One vector is turned by the same rotation once a step. Each row is the vector after some number of steps, and that number follows the row.
The counts run from 0 to 713.
[-20 -29 -20   0  22   9   8 -19 -11  -8 -10 -12   2 -26  14 -46   7   3
   2 -25   3  -5 -21 -19  -3   7   5 -19 -17  32 -43 -40 -20  49 -10  31
   6  50  15]  63
[ 34 -32 -24   6 -11 -16  18  -8 -33  -8  29 -15  11 -21   0 -19 -12   4
 -35  11 -37 -17  13 -22   7  -5  10   4 -41  26 -20 -13 -37  40  -7 -41
   6  39 -11]  312
[ 11  -9 -21  -7  -5 -18  14 -13 -21  -8  19 -17  13 -13 -10 -47 -27  -1
  -8   8 -36  14 -27   6   0   6  13  14 -51  27 -56 -23   0  16 -12 -32
   9  48  11]  229
[ 15 -30   9 -14  -5 -12  -1 -16 -30 -17  29  -7  19 -54 -36 -29 -38 -18
 -27 -20  -6  -7   4 -21 -32  -5   0 -11 -25  24  -9 -49 -12  37  -6 -28
   0  37  11]  451
[ 26 -29  -4 -20   4  -8  -6 -46 -15 -16  35   0  40 -34   6 -55  -5   6
 -18  -2  -5 -11  -4   3   0  15   6  10 -12  62  -6 -39 -15  25   7  -5
   7  36   1]  56
[  2  -9   9 -31   3  -7  -5  -9 -16 -37  18  -7  46 -47   1 -40 -27 -11
  -1  -9  -8   5 -18 -17 -28  -2  18  -5 -26  47 -22 -43  -7  25 -14 -12
   1  35   8]  231
[-21 -32 -16 -22   7  13  14 -25 -18 -21 -14  -7  20 -34  10 -34 -15  11
  22   2  -1   3 -36 -20 -18 -10  14 -15 -26  36 -36 -42 -11  46   1  24
   1  48  13]  6
[ 11 -33 -14 -19   8  12   2  -6 -48  -7  27   9   7 -24 -29  -7 -39  -9
  -4 -31  -4 -13   2   0  26  20  15  19 -26  29 -49 -25 -11  42 -20  -7
  -8  52 -10]  448
[-26 -10 -28 -10  21  -1  13  -7  -8 -11 -12 -22   9 -11  28 -43   2   6
  16  -4 -24  10 -21 -20 -21   5   5  -2 -32  25 -45 -32 -27  61 -18   8
  -3  50  -8]  700
[  7 -22 -15   1   5 -10  -3  -7 -29 -30  33  -4  25 -12  20 -17  -9  11
 -18  -2 -13 -32  -3 -36   7  22  36  -3 -14  45 -18 -13 -34  60 -12  -8
  -7  36 -28]  26
[  1 -16 -22 -20  19  21   1 -21 -24  -8   2 -19  11 -14   5 -51   0  -1
   9 -24 -10   2 -23   9  11  22  17   1 -36  38 -47 -28 -10  23 -24  14
  15  53  16]  58
[ -2   0 -21 -21  22  39   0   7 -34  -6   6 -21  11 -18   0 -37   1   1
 -20 -37 -15 -11  -6 -30 -23  16 -26   0 -10  47 -43 -19 -16  43 -28   8
  -6  44   0]  248
[ 24 -13 -17 -26  21  25   3  27 -38 -19   9 -18  32 -38  -1 -23 -24 -12
 -12 -10 -14 -15  -2 -23  -4 -14  -1 -15 -39  49 -26 -22 -30  23 -24  -5
   1  27 -10]  314
[  1   7 -15   1  17  -9  -7 -13   2  -1  13 -20   3 -32 -17 -73  -5 -13
 -41 -32  -8   1  -6 -21 -12  14  -3 -13 -39  27 -40 -33 -17  23 -29   5
  12  37  22]  116
[-11   3 -26  -7   8 -20  -2 -36  15 -24   8 -24  10 -25   2 -62   1 -12
 -25 -14 -26  -1   5 -20 -19   2   0 -26 -25  29   1 -35 -41  52 -20   3
  13  26   1]  204
[-20 -20 -21 -10  19 -27   8 -46 -21  -2  16   6   4 -23   3 -42 -32 -10
  11  -4 -15  11 -13  21 -20   9  -9  23 -28  24 -16 -50 -12  55  -6  -4
 -19  30  -3]  557
[-13 -14 -34  -1   3 -23   1 -53 -20  -3  34   5  -1 -10 -25 -42 -27   1
 -26 -30 -17  -7   2  -2  12  26  -8  17  -9  33 -40 -16  -4  50 -20  -1
  -2  29   0]  619
[ 13 -17 -24  -2   5 -19   9 -33 -11  11  22 -11   3 -13  22 -59   6  13
 -11  10 -29  -2   3   9   5  15   8  18 -51  16 -16 -28 -25  52  -9 -21
   4  47 -23]  378
[  2  -1   6   0   0 -21 -10 -12  -5 -33  41 -16  28 -23 -13 -45 -22  -5
 -44 -27 -13 -10  -2 -37 -35  18   0  -9 -10  36 -19 -30  -9  36 -20 -31
  -1  31   4]  574
[  3 -33 -26  -1  15 -13   6   4 -41 -32  22   0  18 -15   9  -1 -29   0
  -5   6 -21 -17 -15 -17   8   2  24   1 -22  51 -25 -15 -38  47 -13  -7
 -12  23 -17]  83
[ 18 -40 -20 -15  13  12   3 -11 -38 -44  16 -21  17 -13  -9 -12 -29 -25
  15  -7 -36   3  -5  14  13  11  29  -5 -32  41 -18 -22 -37  48 -19 -23
   6  31  -1]  545
[  9  -5 -20 -30  14  17  -3 -29  -6 -36  14 -18  40 -25   8 -54   4   2
 -22 -12 -20 -14  -4 -18  -9   1  -4 -20 -14  63  -5 -21 -31  36 -18   7
   8  15  -1]  200
[ -7 -19 -18 -22   8  14 -11 -33 -28 -43  24  -5  20 -12  -6 -18 -10 -14
  -4 -34 -17 -10  10 -16  -8  20   0   4  21  54 -15 -18 -28  65 -17  -6
  -5  30 -13]  478
[-29  -9 -22 -10  41  -2  -4 -27  -5  -9   0 -12  -3 -30  -2 -60 -15 -14
  -2 -33   0   1 -14   2 -16   9  -7  -9 -29  27 -15 -46 -21  51 -24  25
  -1  37   7]  613
[-11 -25 -42   0  22   2  14 -26 -24 -10   5 -11  -9   0   9 -31  -8   5
  -2 -10 -16 -18  -8  -6  25  13  14  -8 -34  28 -34 -20 -40  61 -20  22
   2  41 -16]  207
[-10 -25 -16  -8  21 -11   5  -6 -31  -4  24  15  -2 -33 -13 -18 -40 -12
  -9 -20   8 -23   6 -11   5  18  15  10 -24  18 -20 -45 -23  60 -19   4
 -18  45 -24]  443
[-14  -1 -28 -18  17 -24  12   0 -17  -9   4  -9   6 -35   0 -37 -31 -13
  -4   0 -27  19  -3 -11 -34 -24 -16  -3 -56  16 -25 -44 -34  48 -19 -12
  -7  30  -5]  90
[  8 -34 -32  -1  14 -22   9  -9 -40 -24  21 -16  -6  -6  -7 -21 -23 -20
   0 -16 -44  18 -10  15 -18   9   0  18 -26  34 -38 -13 -31  37  -4 -36
  -2  30  19]  136
[  9  -9 -16 -34  29  33   4  13 -35 -14   3 -24  30 -22  21 -32 -23   2
   5   0 -26  -7 -18  -3 -21  -3 -15   3 -41  48 -31 -27 -20  27 -22  -3
  -9  33 -11]  371
[ 24 -33  -6 -32  23  27   3 -13 -49 -15  28   1  34 -34  -8 -20 -35  -1
  -6  -8  -7 -15  -3  14  -4   4 -11  11 -19  48 -12 -34 -15  30  -7  -5
  -9  36  -2]  47
[ 13 -39 -19  -4 -19  -5   4 -33 -26 -21  23   9  13 -30 -19 -20  -8   0
 -28  -9  -5 -11  11 -35  28   6  36  -9  -7  42 -51 -21 -22  40  -3  -3
  21  40   0]  123
[ -6  -9 -34 -21  18 -17  11 -25 -20  -7  21  -1  19 -27  -3 -54 -38  -3
 -14   2 -22   7 -13  24 -13 -12 -21  14 -38  49 -21 -33 -18  24 -16   8
  -7  20   2]  552
[-12 -17  -6 -17  27  10   1  10 -31 -29  12 -14  16 -34 -18 -18 -64 -13
  -4 -27  -9  -8 -23  -6 -22  -4  -1 -10 -33  30 -17 -43  -8  37 -24  -7
  -8  37   5]  222
[ 20 -39 -15 -25 -14   2   3 -13 -41 -12  19  15  22 -40  -3 -13  -3  -3
  -3   1  -1  -1   2 -22  19   1  30  13 -24  42 -55 -28 -19  37   6  -9
   7  47  -4]  180
[  5 -19 -41  -8   5  -4  20 -21 -18   1   7 -12  -5 -33 -11 -51 -16  -4
 -30   8 -28   1   3 -11  18 -26  -9 -21 -56  28 -33 -28 -41  31 -16   9
  21  29  -1]  265
